Read these off the array that follows.
1) Give the entry directly below the centre entry.
2) Give the entry in the bottom-left corner.
3) Give the third entry, reading row by row.
4) Give the largest entry.
5) Give the largest entry in the first column.
6) Give the 3rd entry from the end, reading row by row.
7) Give the entry just right of the centre entry.
8) Give the last entry of the largest entry's row.
[[133 135 130 126 133 137 130 127 130]
 [127 127 127 126 127 127 127 127 127]
 [126 131 122 118 127 133 121 117 123]
 [128 121 129 122 127 122 129 130 129]
 [128 124 128 122 128 125 128 127 128]
 [131 131 126 116 131 135 126 121 127]
 [132 120 132 116 132 124 132 131 132]
 [118 133 116 134 118 129 116 116 116]
 [117 127 119 137 117 121 120 123 119]
 [123 126 124 128 123 124 124 124 124]
 [109 145 105 144 110 136 104 103 105]]
1) 132
2) 109
3) 130
4) 145
5) 133
6) 104
7) 135
8) 105

[[127 124 132 135 127 130 135 124 127 127]
 [128 110 132 133 127 126 134 110 114 126]
 [128 141 127 127 127 132 127 141 139 126]
 [127 153 129 129 128 136 128 153 150 127]
 [127 142 128 128 126 134 128 142 141 126]
 [128 103 130 130 128 122 130 103 107 128]]
Counting starts at 1.
Report the entry in the bottom-left corner.
A: 128
Report the top-left entry.
A: 127
The entry at row 3, column 1: 128
Report the entry at row 3, column 3.
A: 127
Report the entry at row 1, column 3.
A: 132
Report the entry in row 2 and column 1.
A: 128
The entry directly below 136: 134
The entry at row 1, column 2: 124
Report the entry in the bottom-right corner.
A: 128
Report the top-right entry.
A: 127
The entry in row 2 and column 3 is 132

[126 135 134 155 136 119 127]
The second entry from the left: 135
The second smallest entry?
A: 126
The third entry from the right?
A: 136

Questions about the array below.
1) Which number is the entry directly below the centre entry?
2) Which number is the third entry from the end, reading row by row?
3) Which number is the entry directly above the centre entry?
4) Which number is the 2nd entry on the main diagonal?
5) Which number is the last entry, reading row by row?
6) Which number is the smallest entry in the first column?
7) Which number is the first entry, reading row by row?
8) Which number is the fifth entry, reading row by row?
[[122 136  99 130 135 115 137 128 128 110 128 112 126 150 135]
 [102 128 138 127 126 128 128 128 128 123 109 139 118 130 108]
 [115 126 128 128 112 135 123 151 122 128 118 130 126 108 128]]
1) 151
2) 126
3) 128
4) 128
5) 128
6) 102
7) 122
8) 135

Questions about the matrix below. Rows and columns are numbered from 1.
1) Give the entry just left of 129.
2) Give the entry directly above 129.
3) Give the entry directly above 148.
4) Give the top entry of the column that holds the largest entry.
5) Give the entry in the bottom-right corner.
6) Give the entry at row 3, column 1.
136	143	104	106	128	122	125
121	143	133	148	139	135	105
131	152	109	122	137	129	109
1) 137
2) 135
3) 106
4) 143
5) 109
6) 131

[[120 120 115 115 131 131 110 123 123 121]
 [125 115 112 142 136 157 126 120 146 146]
 [148 130 134 135 126 130 129 142 137 142]
 [114 118 116 134 138 142 145 110 154 116]
 [122 131 123 131 111 141 118 133 145 132]
 [120 122 143 120 134 134 140 131 124 124]
 [116 124 122 128 133 116 135 126 128 122]
 [121 132 121 118 133 150 114 149 145 144]
 [141 135 127 114 131 131 126 131 116 118]
 [149 119 125 117 116 136 143 107 127 124]]
Counting starts at 1.
Report the entry at row 1, column 1.
A: 120
The largest entry: 157
The entry directly below the largest entry -> 130
Report the entry in the top-right corner.
A: 121
Report the entry directly above the largest entry.
A: 131
The entry in the bottom-left corner -> 149
The entry at row 1, column 3: 115
The entry at row 3, column 2 is 130
The entry in row 3 and column 3: 134
Report the entry in row 1 and column 2.
A: 120
The entry at row 3, column 1 -> 148
The bottom entry of the column that holds the smallest entry -> 107
Report the bottom-right entry.
A: 124
The entry just left of 140 -> 134
The top entry of the column that holds the smallest entry -> 123
The entry just left of the largest entry -> 136
Report the entry at row 2, column 1.
A: 125
The bottom entry of the column that holds the largest entry: 136

arr = [108 133 120 137 128 106 122 117]
The smallest entry -> 106
Report the first entry.
Answer: 108
The entry just right of 108 -> 133
